In the data rows, the value 128 means zero.
Every row has a hidden score. In each pair, how much higher is the second row's than the first's? 10 means about the same, 20 much higher and 0 much lower. The score is a weighted sum of the row's numbers plus the product of two more (or one squared), each taken from its middle value.
[129 153 126 104 110 100 192  81 158 131]
[ 84  85  82  81 124 114 211 129 131  90]: 12
[122 153 127  95 108 104 197  90 153 124]
[142 145 148 102 105 121 175  77 174 180]: 6
[135 169 146 107 113 121 162  95 158 191]
[ 83  72 134  83 106 154  83 186  85 140]: 12
[191 134 193 120  89 118 132  67 176 140]
[ 81 118  89  95 152 123 121 179  93 160]: 8
[131 182 159 118 102 114  88 127  98 195]
[132  81 173 102 105 178 155 144 160 107]: 9
[148 177 146 111  92  98 174  75 163 134]
[ 98  98  79 120 164 121 203 125 148  83]: 13
[ 80  62  96  69 124 149 205 127 137 117]
[132 107 129 166 155 147 107 169 130  90]: 3
[142 176  98 160 140  96 169  77 163  87]
[208 161 159 185  95  97 100  58 147  89]: 5
[151 149 197 125  98 142  79 126 103 197]
[146 182 133 188 128 117  68 140  93 120]: 13
[ 75  77  70 105 188 149 113 179  99 129]
[101 121 144 106  94 134  85 179  80 141]: 10
[ 82  88 119  86  99 125  78 192  70 123]
[ 80  68 108  86 130 159  92 184  85 133]: 9
[ 89 102  88 122 196 151 116 168 118 150]
[129 176 116 171 152 122  87 150 103 129]: 10
[137  99 132 162 152 161 102 161 138  97]
[174 158 202 122  89 130  86 103 126 180]: 14
[115  99 124 156 145 162  78 174  99 123]
[187 172 130 201  94  91 100  58 133  71]: 11
[207 148 158 185  95  99 103  55 154  85]
[189 138 202 121  87 122 120  70 162 150]: 14
[ 79 107  67 113 186 119 139 179 109  97]
[143 135 182 110 100 135  85 112 120 219]: 7
[ 82  69 107  74 139 167 158 167 123 144]
[ 97 109  91  92 130 109 207 113 145  98]: 15
[ 65  82  96  72 108 124  97 193  67 117]
[156 175 180 128  87 112  78 121 100 177]: 8
[ 64  91  65 114 186 122 110 187  85 108]
[129 109 135  92 109 127 196  77 176 153]: 11
[155 112 134 164 152 160 129 149 155  78]
[142 209  99 175 160  99 123 102 133 146]: 11
[ 78  93  98  98 113 120  76 189  67  99]
[ 66  65  82  82 169 147 117 185  93 139]: 10
[124 201 103 149 151 102 101 117 116 167]
[134 164 114 166 175 128 107 110 130 206]: 7
[161 102 140 172 151 156 139 133 169  76]
[150 131 132 182 143 140 135 144 148  67]: 10
[156 141 144 185 152 151  74 144 114 138]
[125 198 108 161 170 106 100 127 112 157]: 12
[101  86 117 146 148 156  82 179 101 108]
[151 176 182 138  92 123  75 122 104 180]: 18
[106 106 108 154 143 141  74 178  89 103]
[ 65 103  65 109 167 118 108 191  76 107]: 15
[151 136 126 184 139 137 138 146 151  66]
[166 168 149 191 141 128  74 105 121 172]: 12
[ 93 116 115  82 134 137 118 153 111 226]
[116 111 140 104 109 141 172 157 139  88]: 17
[ 83  81  89  89 176 162 165 166 126 139]
[105  84  91 121 173 140 199 116 164  89]: 13
[135 100 125 158 166 160 154 144 163  92]
[200 130 206 120  75 122 117  60 161 120]: 9
[141 197 106 169 161 104 132 103 141 133]
[196 136 177 133 100 124 141  63 173 134]: 4
[ 83  88  75  97 135 115 208 128 133  84]
[173 174 184 134  96 125 116 110 141 124]: 8
[151 172 128 120 114  97 179  73 160 123]
[ 93 118  83 133 170 121 131 176 112  93]: 8
[164 168 120 162 133  96 166  65 177 111]
[ 57  61  91  62 138 157 135 177  98 162]: 7
[162 151 121 157 136 107 169  63 184 121]
[189 167 140 182 121  97 136  61 170  99]: 9
[136 165 120 184 136 121  76 158  92 114]
[105  94 141  88 107 149 110 184 102 112]: 12
[ 95  80 104 137 153 154  81 181  90 111]
[133 113 123 160 147 149 102 170 119  86]: 12
[ 94  74 148  88 105 165  98 180  99 132]
[ 89 130  83 131 170 116  98 181  93 110]: 9
[184 120 197 117  89 144 135  93 173 122]
[201 137 205 132  86 117 114  61 157 124]: 10
[110  86 106 110 146 151 193 129 163  92]
[164 186 147 189 140 112  74 111 112 159]: 8
[192 140 161 193 125 133 100  89 155  98]
[ 73  56  93  62 113 142 213 115 130 106]: 13
[ 79 107  76 130 145 123  85 190  70  93]
[ 67  66 100  67 136 160 169 165 119 148]: 12
[172 165 153 197 128 128  76 106 121 155]
[ 73  80 117  80  99 135  82 191  70 125]: 11
[148 174 183 128  94 124  74 120  94 185]
[ 78  60  91  69 121 129 211 112 133 103]: 15
[ 74  83  96  72 120 125 196 158 120 108]
[159 179 112 144 121  96 172  69 171 107]: 9
[169 191 143 203 117 115  71 114  99 129]
[156 190 108 165 141  87 162  62 162 100]: 12
[ 90 113  79 126 177 121 172 159 129  87]
[162 154 131 194 138 123 115 141 134  81]: 8
[ 57  79  66  82 152 124 110 186  78 125]
[119 103 153 104 107 148 132 182 118  94]: 10
[ 76 104  71 110 150 112  93 192  67  91]
[178 143 186 118 102 134 130  89 163 175]: 7
[ 96 109  91  95 127 105 211 119 151  92]
[141  95 146 147 141 164 119 162 139  96]: 7
[ 72  76 101  80  97 120  83 194  64 112]
[196 150 148 178 113 110 124  58 173 103]: 10
[ 55  71  66  73 142 123 114 185  81 135]
[102 123  91 140 176 126 146 165 131  85]: 11
[161 127 151 180 154 162 101 144 143 107]
[176 199 140 200 103  94  78  92 104  97]: 10
[153 137 170 130 104 139 155 140 152  97]
[160 146 156 186 148 146  74 139 113 147]: 12
[172 155 184 167 117 129  74 110 112 182]
[100  73 134 102 116 162  91 179  99 120]: 8
[151 128 123 182 144 132 138 146 157  65]
[191 141 207 129  76 113 119  69 157 121]: 18
[151  98 129 165 157 160 154 138 175  80]
[142 204 119 183 135  97  81 115 100 145]: 11
[183 139 175 124 100 115 147  71 181 141]
[131 100 165 106 105 156 158 152 145  92]: 11
[105 110 111 141 130 125  93 185  88  82]
[ 81  61 124  76 107 152  80 186  77 130]: 15
[170 151 124 167 141 104 164  61 186 116]
[ 97  99 130  88  99 132 103 183  85 105]: 11
[135 183 101 167 168 107 154 109 151 120]
[201 135 167 182 106 124 111  73 163  92]: 4
[ 91 102  83 130 186 140 165 155 140  98]
[ 65  96  56 103 170 111 106 185  81 107]: 7
[159 174 113 169 135  95 164  64 171 110]
[ 65  84  62 107 180 120 108 182  87 114]: 6
[151 171 121 164 167 128 121  93 154 174]
[149 173 110 147 132  99 178  80 165 109]: 12
[192 138 209 125  84 124 105  82 148 148]
[151 142 186 123 100 139  82 112 119 218]: 6
[201 179 137 195  94  82  97  56 134  76]
[ 77  75 110  83  94 134  81 192  68 117]: 10
[ 90  99  75  98 145 117 209 128 138  82]
[162 105 198 110  99 158 144 108 167 114]: 7
[129 153 168 117 101 132  85 157  91 169]
[190 133 207 125  83 134 108  78 153 147]: 10
[166 178 146 200 129 119  75 128 101 133]
[ 81  78  87  81 133 118 211 118 139  88]: 10
[157 196 146 187 114 107  68 113  95 133]
[128 190 106 162 166 111 100 117 113 172]: 11
[186 164 206 136  89 121  98  92 134 147]
[107 120 132  92 122 124 107 107 110 253]: 3
[138 121 193 116 104 154  85 142 105 200]
[184 150 134 175 134 110 140  63 185 112]: 11
[134  84 171 101 105 170 148 153 148 109]
[ 67  71  73 108 189 146 110 180  99 131]: 9
[180 182 192 144  87 110 103  91 128 134]
[192 136 207 121  84 126 105  75 147 145]: 8
[190 187 137 189  96  85 109  60 146  85]
[ 96  77  81 115 167 131 198 116 161  89]: 13
[173 185 151 196 118 115  70 100 107 131]
[137  91 154 133 131 176 133 151 152  96]: 9
[117 123  97 154 165 128 172 142 152  69]
[110  89 123  83 108 134 202  93 164 134]: 9
[ 77 111  72 117 182 123 143 172 106 100]
[103 145 122  90 129 124 117 137 112 227]: 3
[ 63  65  89  61 139 151 145 178 105 156]
[203 188 129 191  91  83 108  60 134  77]: 11
[ 58  94  61  94 163 113 112 188  76 114]
[197 135 201 130  81 124 113  66 153 137]: 8
[179 136 188 113  96 125 151  66 175 153]
[109  87 111 149 148 157  74 183  95 106]: 6
